Each path below is one point turned by a fixed rotation once a step. After each direction that follows a path, write how fast that rotation turns it, in deg/step (0 if it stays still).
Each turn is a multiple of 5 degrees from 10 to 175, or 0.
Each row of a path follows its step; steps can be skipped.
Path 1:
step 0: [-2.50  2.05  2.10 -2.00 -1.88  0.28  0.24 -2.15  0.03  0.24  0.85  3.08
  1.73 -0.70 -1.63  3.13  0.94  1.13 -1.16  0.99 -1.40  0.39 -1.67 -3.07
  0.37 -0.27  1.93  0.40  0.86  1.15 -0.77  2.94 -0.34  3.18 -4.36  3.29]
step 1: [ 1.86 -0.78  2.55  1.95 -1.86 -1.68 -0.20 -1.04  3.72 -2.73  0.03  0.58
  2.59  0.43 -3.85 -0.05  0.35 -0.09  0.41 -1.90 -1.93  1.11  5.55 -1.08
  0.99  0.46 -1.41 -0.68 -1.15 -0.21 -2.02 -1.47 -1.08  0.46  2.55 -0.96]
step 2: [ 2.53  2.83 -1.16 -0.51 -1.09 -5.14  1.47 -0.21 -2.45  1.98  1.63  0.01
  0.40  1.11  0.43  3.60 -1.41  0.60  0.49  3.67 -0.74  0.23 -1.52 -1.01
  1.61  0.04  0.15  3.19 -1.66 -1.34 -0.95  1.79  0.98 -0.59  2.80  1.62]
step 3: [-1.12 -2.01  0.86 -1.26 -0.66  3.12  0.99  0.78  0.76  2.12 -2.05  2.28
  2.16  2.42 -2.03  1.68 -1.36  1.39  2.49  1.92 -2.23 -1.26  1.59 -1.33
 -1.33  2.10  2.57 -0.93 -2.40  2.78 -1.50  2.17 -3.49  1.63 -1.06 -1.20]
step 4: [ 0.94 -1.88  1.13 -2.22 -1.41 -2.38 -1.55 -2.20 -1.81 -3.05 -1.43 -1.51
  2.33  2.08  1.59  3.33  1.85 -0.45 -1.19  0.24 -0.39  0.08  2.66 -2.00
  3.15  1.32  0.55 -2.87  1.20 -3.47 -1.82 -1.81  0.72 -1.27  1.30 -0.62]
step 5: [ 3.81 -1.76 -1.95  0.88  3.33 -3.18  1.61 -2.61 -2.14  4.18 -0.66  0.61
 -0.43  1.20 -2.02  0.34 -3.60  1.06  1.10  2.14  0.81  2.12  2.53  0.28
  0.07 -0.41  1.61  2.17 -0.19  0.83  0.71 -0.73  0.19  0.88 -1.53 -1.73]
step 6: [-1.82  2.16  0.11 -0.57  2.22 -0.63 -2.65  0.06  0.74 -0.46 -2.03 -1.23
  2.06  2.88  2.44  1.95  1.91 -1.37  2.99  0.99 -0.60 -1.40 -0.83 -0.21
  0.90 -1.76  1.49 -1.20  0.20  1.68 -3.89  3.56 -1.40  1.83 -3.27 -2.43]
step 7: [ 1.69 -2.53  1.57 -0.58  0.59 -0.46 -2.09 -1.32 -2.36 -0.84 -1.92 -0.62
  0.86  2.03 -2.56  1.27 -0.58  2.96 -4.24 -0.94 -1.08  0.88  2.85  0.96
  0.73 -2.08 -3.68 -2.46  0.00  2.03 -1.40 -1.24  0.31 -2.02 -2.19  2.73]
step 8: [ 2.96  1.97  2.33  1.60 -1.67 -2.27 -0.30 -4.17 -0.33  1.02  0.39 -0.15
  1.20 -1.37  0.51  1.34 -3.29 -1.47  3.81 -2.15 -0.93  2.21 -1.96 -0.40
  2.66 -1.95  2.25  2.41  0.77  1.08  0.29  0.35  1.94 -0.22 -2.90 -0.58]
step 9: [-0.84  1.46 -1.34 -0.79  1.05 -1.05  0.42 -0.67  2.27  2.22  2.17  1.95
  0.88  1.20 -4.50  1.37  4.24  0.12 -0.06 -1.09 -2.06 -0.98  0.40 -0.79
  0.36 -1.96 -1.91 -0.51 -0.91  0.08 -3.36  1.90 -3.45  2.36 -2.88  1.62]
step 10: [ 2.10 -0.14  1.96  1.61 -4.56 -2.32 -0.34 -0.83  2.70 -5.15 -0.13 -0.06
  0.95  1.70  0.59  2.66 -2.31  2.13  0.40  2.26 -0.50  1.23  1.23 -0.02
 -0.04 -1.25 -2.34 -2.04 -2.85  1.11 -0.26  1.41  0.99 -1.07  0.66  1.64]
step 11: [-0.07  0.91  2.90 -1.33  0.19 -1.67  1.32 -3.21 -2.05  4.79  2.39  2.87
  2.26 -0.40 -1.39  2.51 -2.84 -2.15 -1.36 -0.02 -2.78 -0.39 -0.22  0.85
  1.59  1.39  2.61  0.84 -1.17  0.43 -0.61  0.66 -0.03  0.46  2.74  1.77]
Directions:
[ 0.45 -0.52 -0.56 -1.21 -0.22  0.39  1.64 -0.19 -0.54 -0.35  0.20  0.38
 -0.21  0.22 -0.47  0.11  0.23  0.89 -1.46  0.57  0.25 -0.60  0.28 -0.60
 -0.48 -1.25 -0.54  1.12  0.59  0.49  0.41  0.36  0.39  0.20 -0.51 -0.13]  155
[-0.47  0.35 -0.13 -0.62 -0.08 -0.29 -0.26  0.46  0.20  0.69  0.27  1.55
 -0.84  0.64  0.66 -0.04 -0.44 -0.95 -0.35 -0.99 -0.82  0.11 -0.52 -0.88
 -1.09  0.72  0.51  0.46  0.18  0.54 -0.59  0.37 -0.26  0.61 -1.01 -0.96]  125
[-0.57  0.97 -1.24 -0.05  0.71 -0.65 -0.65 -0.05 -0.55  0.95 -0.58  0.38
 -0.09 -0.59 -0.63  0.62  0.25  0.75 -1.24  0.11 -0.32  0.25  0.25 -0.34
 -0.28  0.76 -0.12 -0.46  0.03 -0.35  1.12 -0.23 -0.86 -0.31 -0.44  1.45]  160
[-0.23 -0.24  0.49  0.87  0.02 -0.03 -0.77 -0.70 -1.06 -0.22  0.63  0.90
  0.86 -0.25  0.19 -0.06  0.86  1.00  0.49 -0.19  0.14 -0.33  0.18  0.58
 -1.08  0.00  1.40  0.83 -0.90  0.30  1.15  0.67  0.59  0.23 -0.23 -0.29]  135
[-0.53 -0.02  1.09 -0.44  0.63  0.55 -0.17 -0.24  0.17  0.18 -0.06 -1.40
 -0.24  0.00 -0.31 -0.04 -0.12 -0.96  0.12  0.22  0.23 -1.03 -0.16 -1.04
  0.01 -0.56  0.49  0.71 -1.15 -0.29  0.78 -0.02 -1.42  1.21 -0.57  0.51]  125
[-0.07  0.68  0.39  0.03 -0.54  0.07 -0.13 -0.33  1.44  0.31  0.72  1.12
  0.40  0.20 -0.16  0.00 -0.40 -0.49 -0.35 -1.06  0.73  0.04 -0.47  1.05
  0.16 -1.69 -0.69 -0.45 -0.42 -0.44  0.72  0.18  0.15 -0.38 -0.93  0.85]  35
Path 2:
step 0: [-0.85 -0.19  1.61  0.33  1.08  0.99 -0.44 -2.30 -2.64  1.89  1.18 -0.94
 -0.75  2.39 -1.07 -0.02 -1.82  3.10  0.12  2.18  2.72  0.10  1.92 -1.20
 -1.75 -3.17  1.65  2.47  1.12 -1.53 -1.20 -0.52 -2.49  1.09  1.70  0.96]
step 1: [-1.75 -0.58 -1.00 -2.48  2.58 -1.79 -2.76 -2.74  1.39  0.35  0.28  2.08
 -0.34  1.15  0.55  2.69 -0.89 -1.96  0.10  1.56 -0.59  0.68  0.86 -0.05
  3.14 -2.73 -0.57  0.84  1.11  2.53  0.88 -0.19  2.56 -0.49  1.40 -2.30]
step 2: [-0.42 -1.17 -1.15  0.09 -2.38  0.34 -0.99  0.07  1.56 -2.92 -0.11 -1.44
 -0.35 -1.23  1.35  3.17  3.42 -1.17 -1.95 -2.19 -2.35 -2.14 -0.22  3.54
 -1.24  1.92 -2.44  0.26  0.48  2.29  0.28 -0.54  1.51  0.16 -0.28  0.77]
step 3: [ 0.38  1.22 -0.07  2.58 -0.59  0.90  0.67  2.57  1.47 -0.25  1.37  1.99
 -2.45 -1.34 -2.91 -1.39  0.44  2.19  0.74 -1.42 -0.13 -0.66 -1.18  3.02
 -1.59  2.82  3.08  0.89 -1.68 -1.35 -2.32  1.45 -2.08 -0.79  0.21  0.92]
step 4: [-0.38  2.51 -0.02 -0.59  0.79 -1.97  0.60  1.38  0.79 -0.05  0.50 -0.36
 -0.70 -1.93 -2.47 -2.28 -0.96  1.57  0.72  0.75  1.57  1.84 -2.15 -5.11
  3.52 -0.42  0.28  0.33  2.11 -1.22  1.63 -0.64 -2.23  0.05 -1.55 -0.27]
step 5: [ 0.95 -0.60  2.88 -1.11  0.43 -1.57  0.42  0.93 -3.31 -0.63 -0.80 -1.52
  2.30  3.97  2.85 -0.52 -1.47 -0.48 -1.23 -0.36 -2.93 -1.41 -1.54 -1.98
  2.07 -1.56 -2.25 -1.54 -0.07 -0.15  0.78 -2.47  0.64 -0.10  0.64  0.66]
step 6: [-2.01 -0.52  0.50  0.99 -2.18  0.68 -2.40 -1.02 -2.78  1.06  0.16  1.42
  2.07  0.52  2.36  0.78  0.81 -0.47 -0.04  1.61 -1.08  1.98  1.67  1.64
 -3.16 -0.35  1.44 -2.24 -4.00  1.26  0.84  2.01  0.88 -1.34  0.97  1.83]
step 7: [ 0.17 -0.26 -3.08 -0.62  0.84  0.00  1.21 -1.09  1.45  0.68 -2.44  1.59
  0.36 -2.42 -3.21 -0.60 -0.34 -2.42 -0.44 -1.81 -0.35  2.73  3.85  0.07
 -2.51  1.29  0.74  2.17 -0.48  0.13  1.52  2.02  0.33  0.91 -1.71 -1.81]
step 8: [ 1.87  0.47  0.93 -0.97  1.40  0.35  5.02 -0.30  1.19  0.92  1.42 -0.82
 -1.96 -0.92  0.41  1.00  1.05  0.05 -1.93  0.53  1.26 -3.00  1.78 -1.90
 -0.15  1.33 -1.08  1.51  2.76 -0.62 -2.87 -1.68 -0.21  2.77 -1.00  0.95]
step 9: [ 1.01  0.82 -0.20  2.37  1.35 -1.35 -1.12  0.11 -0.25  0.83  0.33  1.22
 -2.10  2.51  1.11  0.24  0.30  1.96  3.90  3.56  2.10 -1.94 -3.01  0.25
  0.15 -0.84 -2.45 -0.89  0.84  0.41 -2.31 -0.35  1.26 -0.62  2.97  0.26]
step 10: [-1.58  1.21 -2.58  0.52 -0.29  2.07 -3.18 -0.34 -1.28 -1.59 -0.17 -3.11
  0.17 -0.66  0.69 -1.34  0.93  0.12  3.45 -1.68 -0.26  0.80 -1.08  1.12
  2.41 -2.05 -0.14 -0.44 -1.17  2.43  1.96 -0.12  1.87 -1.83 -1.88 -2.53]
step 11: [-0.44 -1.71  0.91 -2.13 -2.93  3.33  0.93  0.86  0.56 -1.76 -1.76 -1.49
  1.64  0.01 -0.99  0.15 -1.07 -0.09 -2.25 -0.72 -1.07 -1.27 -0.18  2.32
  0.52  1.07  3.19  2.16 -3.04 -0.61  1.57 -2.99 -2.09  1.33 -0.16 -1.06]
Directions:
[-0.79 -0.93 -0.22  0.45  0.01  0.56  0.43  0.75 -0.46 -0.08 -0.21 -0.31
 -0.77  0.33  0.69  1.05 -0.37  0.16 -1.25 -0.75 -0.10 -1.23 -0.01 -0.79
  0.01  1.01 -0.19 -0.96  0.06 -0.38  0.77 -0.66  0.16  0.99 -0.07 -0.97]  120
[ 0.21 -0.06  0.37  0.31 -0.90  1.06  0.02  0.54  0.50 -0.28 -0.03  1.07
 -1.11  1.51 -0.14  0.33  0.09  0.59 -0.36  1.15 -0.05 -0.12  0.85  0.03
 -0.25 -0.83  0.13 -0.86 -0.92  0.03 -1.03  0.09 -1.06 -0.27 -0.12  0.40]  125
[-0.08  0.71 -0.63 -0.92 -0.56  0.55 -0.10  0.22  0.78  0.61 -0.10  0.28
 -0.16  0.68  0.59 -1.56  0.11  0.97 -0.61 -0.55  0.40  0.68  0.45  0.22
 -0.77  1.27  1.10  0.83  0.85 -0.30  0.21 -0.42 -0.46  0.47 -0.22 -0.32]  90
[-0.47  0.13  0.76 -0.27  0.13  0.23 -0.38 -0.77 -0.02  1.10 -0.52 -0.30
  0.81  0.48  0.18  0.17 -0.76  0.57 -0.27  0.30 -0.43 -0.67  0.09  0.54
 -0.41 -1.40  0.59  0.09 -0.38  1.02  2.00 -0.59 -0.52 -0.46 -0.28 -0.42]  70
[-0.62  0.42  0.33  0.06 -0.11 -0.15  0.41  0.28  0.60 -1.18 -0.81  0.09
  0.04 -0.07  0.69 -0.39 -0.25  0.25 -0.24 -0.69 -0.45 -0.21 -0.51 -0.21
  1.43  0.48  0.54 -0.16 -0.37 -0.64  1.06  0.89 -0.89 -1.15  0.64  1.47]  45
Path 3:
step 0: [ 1.08  0.61  0.52 -1.20  0.32  1.42  2.20  4.61  1.80 -1.24  1.30  1.61
  0.98 -2.00  1.21  2.56 -1.39  0.53 -2.01 -2.78 -1.68 -2.35  0.72  0.86
 -1.67 -1.35 -1.74  1.74  1.93  3.14 -3.53  0.51 -1.77  2.59 -0.90  0.55]
step 1: [-0.62 -1.83 -0.62 -0.92  1.50  0.36  1.77 -2.76  0.18 -3.52 -0.43  2.21
 -2.51  1.31 -1.59 -1.46 -0.07 -1.11  1.88 -0.12  3.07 -0.38  0.61 -3.32
  2.92 -4.28  2.59  1.67 -1.19 -0.81 -3.01 -1.58 -0.85  0.49 -0.22  0.58]
step 2: [ 0.17 -0.77 -0.17 -1.21  1.75  1.27  3.28  0.11  3.97  3.66 -1.08 -1.48
 -0.15  1.14 -1.32 -3.02 -1.33 -0.91  0.41 -0.29  0.77 -1.05  1.63  0.13
  0.47  1.60 -4.43  3.41  1.05 -1.68  3.53  2.08  1.02  1.10 -0.22 -0.74]
step 3: [ 1.93 -0.22  0.15  0.11 -1.13 -0.23  2.13  1.25  2.68 -2.67  0.83  2.42
 -2.65  1.20  2.73  1.81  0.21  0.46 -0.45  4.75 -2.39 -2.74  0.61  1.23
 -2.84 -0.24  3.26 -0.99 -0.69 -3.08  1.98 -0.93  0.28 -0.55 -0.07  0.45]
step 4: [-4.26  0.75 -1.53 -0.09 -2.90  2.43  0.58 -1.71 -1.02  2.54 -0.26 -0.14
  0.41  0.86  3.79  0.26  3.12  0.26 -0.81 -1.03  0.88  3.07  3.87 -2.84
 -0.60 -0.71  0.94  0.59  0.71 -1.60  0.29  1.78 -2.23 -0.45  2.81 -0.04]
step 5: [ 2.11  0.66  0.55  1.45  1.17  1.36  1.58  3.52 -1.90  2.24  0.53  0.64
 -1.70 -0.63  0.15  0.35 -3.80  1.06  0.73 -0.35  2.12  1.31 -2.15  2.15
 -1.25 -0.78 -2.95 -0.64  0.31 -1.02  0.06 -2.19 -1.98 -4.27  3.76  1.60]
step 6: [ 0.18 -0.33  0.88 -0.25  3.78 -1.06 -2.00  2.32  2.35 -0.54  3.67  0.31
  0.21 -3.70  2.24  1.70 -0.10 -0.24  0.24 -2.47  0.93 -2.06  2.60 -1.20
  1.68 -2.46  1.98 -3.39 -0.84 -0.56 -0.49  2.82 -1.77  1.77  0.23 -0.53]
step 7: [ 0.93 -0.83 -3.15  0.33  0.16  2.30  1.17 -0.98  2.51 -1.25 -1.33 -0.03
  2.79  3.12 -2.12  0.91 -2.92  3.08  2.12 -2.65  2.56  1.14 -0.18 -3.13
 -0.24 -1.66  1.57  0.26  2.63  0.42 -0.33 -2.30  1.86  0.95  0.87 -1.79]
step 8: [-0.33 -1.75 -0.43  0.64  1.37 -1.21 -0.16  3.09  1.51  4.41  1.19  1.32
 -0.25  4.78 -1.12 -0.72 -1.14 -2.55  1.89  2.44 -0.33 -0.94  0.34 -0.57
  3.28  1.13 -0.18 -0.31 -2.42 -2.08  0.04  1.87  2.62 -1.23 -1.16  2.09]
step 9: [-0.25 -1.66 -0.72 -0.19 -1.37  3.08  3.52  2.55 -0.44  0.09 -0.52  0.24
  2.11 -1.11  2.45  2.73 -0.89  2.21 -3.29  1.46 -1.45 -3.10  2.24 -0.93
 -2.62  3.18  1.00  0.81 -2.22  0.62 -0.83  0.10 -0.20  2.16 -2.04 -1.59]
step 10: [-3.02 -0.07  0.24 -1.35  1.78  3.38  0.13 -3.46 -1.07 -0.34  1.58  2.97
 -2.74  0.71  0.36  2.29  1.66  0.38  0.67  0.66  0.84  3.54 -0.37 -1.21
  0.39  0.01  0.84  1.77 -1.52 -2.43 -3.49 -2.91  0.40 -1.96  0.54  2.15]
step 11: [-1.99 -0.48  0.51  0.44  2.86 -1.04  1.46  0.52  1.89  2.90  0.86 -1.02
  0.31 -2.70 -1.06 -1.68 -2.75 -1.31 -2.38 -0.69  0.37 -1.53 -0.04 -1.55
 -0.35  3.03 -3.66  1.21  3.45 -1.26 -0.43  0.68 -4.31 -1.38  1.54  1.45]
Directions:
[ 0.61  0.11 -0.78 -1.21 -0.32 -0.54 -0.17  0.18 -0.01 -0.73 -0.77  0.46
 -0.99 -0.39  0.80 -0.87  0.29 -1.50 -0.16  0.09 -0.22  0.19 -0.71  0.21
  0.18  0.75 -0.38  1.09  0.72 -0.01 -0.99 -0.10 -0.10  1.19  0.44 -0.39]  25
[ 0.63  0.72  0.86 -0.45 -0.05 -0.17  0.96  0.63  0.35  0.18 -0.39  0.16
 -0.48  0.33 -0.23  0.70 -0.19  0.48 -0.06 -0.34 -0.61  0.85 -0.11  0.82
 -0.05 -0.49 -0.04 -0.24  0.30  0.05 -0.15 -2.48  1.29  0.21  0.18  0.31]  155
[-0.13 -1.69  0.06 -0.73 -0.33 -0.03  0.11 -0.11  0.96  0.47  0.11 -0.04
  0.34  0.20 -0.54 -0.62  0.18 -0.39  1.52 -0.34 -0.72 -0.65 -1.15 -0.48
 -0.26 -0.85 -0.14 -0.53 -0.56  0.33  0.93 -0.69 -0.46  1.02  0.08 -0.44]  65
[ 0.37  0.18  0.73 -0.01  0.39 -0.29 -0.25 -0.17 -0.39 -1.22  0.01  0.85
 -0.43  1.14 -1.14  0.51  0.53  0.29  0.97  0.51 -0.30 -0.03  0.10  0.52
  0.80  0.60  0.13 -0.55 -1.10 -0.85 -0.48  0.41 -0.70  0.31  1.53  0.10]  160
[-0.80  0.40 -0.25 -0.88 -0.74  0.56 -0.11 -0.47 -0.31  0.10 -0.67 -0.34
 -0.70 -0.01  0.13  0.98 -1.17 -0.75 -0.47 -0.31 -0.97  0.70 -0.30 -0.15
 -0.74  0.87  0.27 -0.27 -1.26 -1.16  1.12  0.07 -0.50 -0.07 -0.44  0.45]  60
[-0.51 -1.12 -0.22 -0.26  0.31 -0.82  0.95 -0.58 -0.93 -0.92 -0.02 -1.19
 -0.25 -0.03  0.87  0.69 -0.09  0.22  0.14 -0.07  0.17  0.67  0.85 -0.64
  0.69  0.16  0.69  0.55 -0.46  1.11  0.69 -0.32  0.45  0.07  0.94 -0.90]  130
